Each path below is one point turned by a fixed rotation once a step. After each direction that follows a path, write how fast that rotation turns it, in degrees per step (0 if it stays still).
Each turn is a multiple of 5 degrees from 10 to 175, or 0.
Each row of a path follows its step; steps can be skipped.
Rotation 1:
step 0: 6,-2,-6,-25,-10,-13,-5,-17,33,-18,16,7,-9,-15,-2,1,-37,-6,-11,-13,-6,-7,11,16,-10,3,3,9,-5,-13,1,27,11,4,4,8,-4,-19,1,0,12,16,-1,16,11,-15,10,-29,-6,1,-33,-7,6,-5,-6,-7,21,14,-31
step 1: 4,26,-1,-2,-11,-7,23,4,17,23,-25,-13,-27,28,16,7,-2,11,0,-20,-17,-19,13,5,29,-17,22,19,3,-31,7,8,-1,-8,13,-4,10,9,-8,5,-5,16,-10,2,23,-14,-2,0,-20,-18,-10,4,-1,-5,13,6,-8,-4,-7
step 2: 28,-8,2,1,10,21,-5,26,-8,-6,-17,-3,4,20,20,-7,-7,21,-28,-18,1,15,6,14,11,2,-9,15,-4,-4,8,15,5,16,12,15,-10,-7,31,-11,24,13,32,14,12,-10,17,-8,-8,6,-8,-6,11,-26,1,4,8,0,20
step 3: -8,14,-3,4,-30,2,-7,-18,-6,-22,15,-8,-28,9,4,13,-30,25,13,-20,14,10,8,2,-4,-7,-23,5,-13,-12,4,7,2,6,2,9,0,-5,4,1,19,13,6,-11,-11,-16,6,-2,-15,-7,-30,-12,15,-5,-4,-8,-14,28,-37
step 4: 10,6,20,-15,-4,0,21,-6,-3,19,-2,-20,-31,36,-4,-11,-19,-3,16,-14,-34,1,5,27,19,9,4,19,-11,1,9,-6,-6,3,-14,5,5,7,-9,0,9,21,17,12,19,-13,-22,-11,2,-6,-5,29,7,3,-9,-9,13,-7,-8
step 5: 23,-3,10,-4,-8,8,-15,7,11,-17,-33,-11,-22,3,16,-2,-32,-13,-17,8,5,-1,3,0,-1,14,8,0,-10,-5,14,-1,-2,22,11,9,4,-13,19,20,9,-26,18,10,34,-24,8,-3,-10,-15,-12,-9,1,-15,-3,18,10,17,8
step 6: 20,10,-21,1,-10,-12,6,-7,2,-23,10,-19,0,8,15,6,-25,15,8,-31,-2,14,9,0,25,-27,-7,-4,-20,-20,-6,29,-6,4,-11,-6,28,12,8,6,7,-2,-7,26,18,1,3,13,-12,15,-6,-4,10,1,-15,-3,-16,15,-19
step 7: 29,7,19,5,-27,-9,9,17,11,28,1,-22,-22,0,24,9,-17,9,6,-16,1,6,-2,36,11,11,-7,29,7,16,-5,2,9,12,-11,5,-4,24,3,7,-6,23,14,12,-15,-28,6,2,-5,3,7,3,-3,-3,-4,-7,16,2,7
step 8: 5,-3,-4,1,-7,-5,0,-4,17,-11,-31,-17,-9,15,-1,-30,-14,-12,10,-19,19,12,-6,27,-6,5,-5,17,3,5,23,0,5,10,23,4,7,-3,18,26,25,-18,29,-13,9,19,13,1,-20,-14,-15,5,0,-9,-10,-8,-11,14,-17
step 9: 7,8,0,1,-6,0,-6,1,4,5,-3,10,-27,-10,-1,-14,-19,-6,9,-25,-13,24,-4,-15,9,-3,-13,10,-24,-43,15,13,2,-12,-17,-9,10,12,20,28,9,11,1,10,15,-12,-21,19,3,20,-12,3,18,9,-12,-21,12,15,5
Directions:
4,-4,6,-7,2,1,0,-1,5,-3,-9,-2,-2,-8,-3,5,0,4,-3,1,2,-2,1,0,-5,3,2,3,-5,6,-1,6,-3,4,1,-4,-2,-5,2,-4,-2,-5,5,-1,-10,-1,-2,-3,-4,4,-3,-2,1,0,-1,0,-1,-2,1 | 140
6,-1,-3,0,6,4,1,-3,5,-2,1,-2,-12,3,-3,3,9,-4,-1,1,-4,2,-3,5,4,-2,-1,-8,1,-2,2,-1,0,-1,-1,-3,3,5,-3,-3,2,1,-2,0,-2,6,-3,3,-4,0,-3,-6,2,0,1,-2,-9,0,-1 | 145
Rotation 2:
step 0: -4,-5,-3,6,-1,-16,4,-12,9,4,12,-6,-9,16,12,15,12,14,22,-10,-24,16,-29,20,0,16,13,-2,10,-11,17,-16,20,-7,16,-3,26,12,-6,22,18,9,-5,18,-15,22,-10,-20,-13,20,-6,-2,16,15,-20,1,-16,-4,-4
step 1: -14,-24,9,0,2,9,-10,-15,10,-10,14,5,-14,22,18,24,11,13,2,-13,-1,14,-5,-4,5,-12,-15,9,10,-25,7,-22,9,0,7,-22,12,25,-1,4,24,-10,-14,-1,-2,7,16,-15,13,2,11,34,-16,8,-25,-6,-20,4,14
step 2: -28,-7,-4,18,-9,-2,1,-18,7,-15,-4,-16,-20,39,0,21,19,0,-13,-14,14,11,6,1,-15,9,6,-2,10,-8,13,-14,27,4,17,2,5,15,17,15,-10,0,-13,7,-10,13,2,-38,0,1,-5,-15,-6,4,-16,-11,-10,-14,-18
step 3: -5,2,8,-16,-17,24,18,-3,16,-21,0,14,-17,19,11,16,36,1,-4,-4,-13,21,-13,-1,-3,6,19,5,8,15,8,-1,31,-18,11,-3,18,26,-4,4,1,-4,-15,-11,16,5,5,-14,30,3,13,21,-7,4,-6,-8,-2,-13,-7
step 4: 4,9,4,3,-15,6,24,-26,28,-5,-15,0,-7,22,1,16,-2,22,-6,7,-14,16,-4,-28,-6,7,-9,5,7,0,19,-7,13,-8,24,-22,-11,31,7,24,3,1,6,19,16,5,9,-17,-5,-13,-7,-8,-12,-11,-12,-23,-2,-11,-2
step 5: -14,10,-3,-12,-7,8,-2,-21,1,-11,3,7,-9,18,29,16,10,5,18,9,-26,30,-24,-3,-3,15,13,-7,-6,6,25,-19,-3,-8,29,-16,21,6,-5,19,-9,18,-10,-3,3,-2,2,-7,-19,12,27,-5,-7,4,10,-15,-12,-11,-16
step 6: 0,-14,12,-11,-17,16,1,-19,9,17,11,-6,-6,26,9,26,10,18,-1,-21,-8,5,-27,-18,7,4,2,5,3,-12,-1,-9,-15,14,23,-20,-8,32,-4,5,-5,7,-11,5,10,32,22,3,-11,-13,20,10,-18,-2,-7,10,-5,-4,-9
step 7: -3,0,-10,-7,11,2,-20,-8,5,-8,-2,-20,-6,26,17,3,33,17,5,-20,-20,11,17,-4,-8,9,19,10,-7,-3,15,-19,-4,2,34,11,17,16,23,0,-9,7,-14,13,6,17,14,-9,-26,-11,2,-7,0,12,-20,-11,2,-15,-11
step 8: 6,-12,-17,-10,-21,21,2,-9,29,-6,9,0,-14,15,42,4,26,6,7,-25,-11,-3,-4,4,-6,8,12,1,8,-13,-5,1,13,-16,14,-9,-5,18,20,2,3,-14,-17,-4,6,-8,5,11,4,-10,28,5,-28,0,-13,14,7,-20,-6
step 9: 15,-7,-12,-16,-2,-1,9,-28,16,9,-11,-11,7,32,27,14,5,14,-17,-8,1,3,-3,2,-11,0,10,-11,11,-4,-1,-6,7,-12,9,7,17,21,13,2,-28,10,12,20,7,-4,2,-22,-10,-18,2,-3,-20,-10,-16,-24,13,-30,20
Directions:
3,-4,-2,-1,5,9,-5,1,-1,-6,0,6,6,5,-2,-2,5,0,-2,5,-1,-1,-1,-3,-1,-3,2,1,-1,-5,2,3,-2,-3,1,-4,4,0,-4,-1,10,-2,0,-5,-3,-3,1,-2,2,-2,3,1,-7,-1,8,7,3,3,-1 | 160
2,0,-2,0,-1,4,2,-5,-6,9,1,2,3,-1,-2,0,-3,4,7,-2,-5,-3,-1,-3,7,-6,2,-5,1,7,4,2,-3,-3,0,-9,0,0,1,6,1,5,-1,-1,-5,-1,-2,-6,-1,4,2,0,4,-1,1,-4,3,5,3 | 65
-2,7,4,-2,6,-3,-1,-11,0,-3,6,-2,0,-3,-1,0,1,0,-4,2,0,-3,-2,5,0,1,0,-7,5,3,3,-6,-4,3,-2,-3,1,5,-8,6,4,-2,-1,1,2,1,-1,7,-7,-1,-3,2,-2,3,2,4,2,3,0 | 65
2,1,-1,1,-3,2,4,-7,-4,-2,-2,-6,-7,1,3,-1,3,-5,-8,4,2,-1,0,-4,1,-3,-1,0,0,8,-5,1,2,-2,-8,3,3,1,3,1,5,-2,-1,3,5,-7,-1,-7,5,4,1,-4,-4,0,1,-2,5,-1,2 | 55
1,-3,2,3,-2,4,1,-3,7,1,4,1,7,7,4,-6,-5,-4,-4,3,1,0,5,-3,6,-8,2,1,-2,1,-9,-1,6,3,2,-1,0,-4,-2,4,-2,-2,-2,1,7,5,1,2,-5,2,-1,5,3,-4,0,-1,-4,2,2 | 145
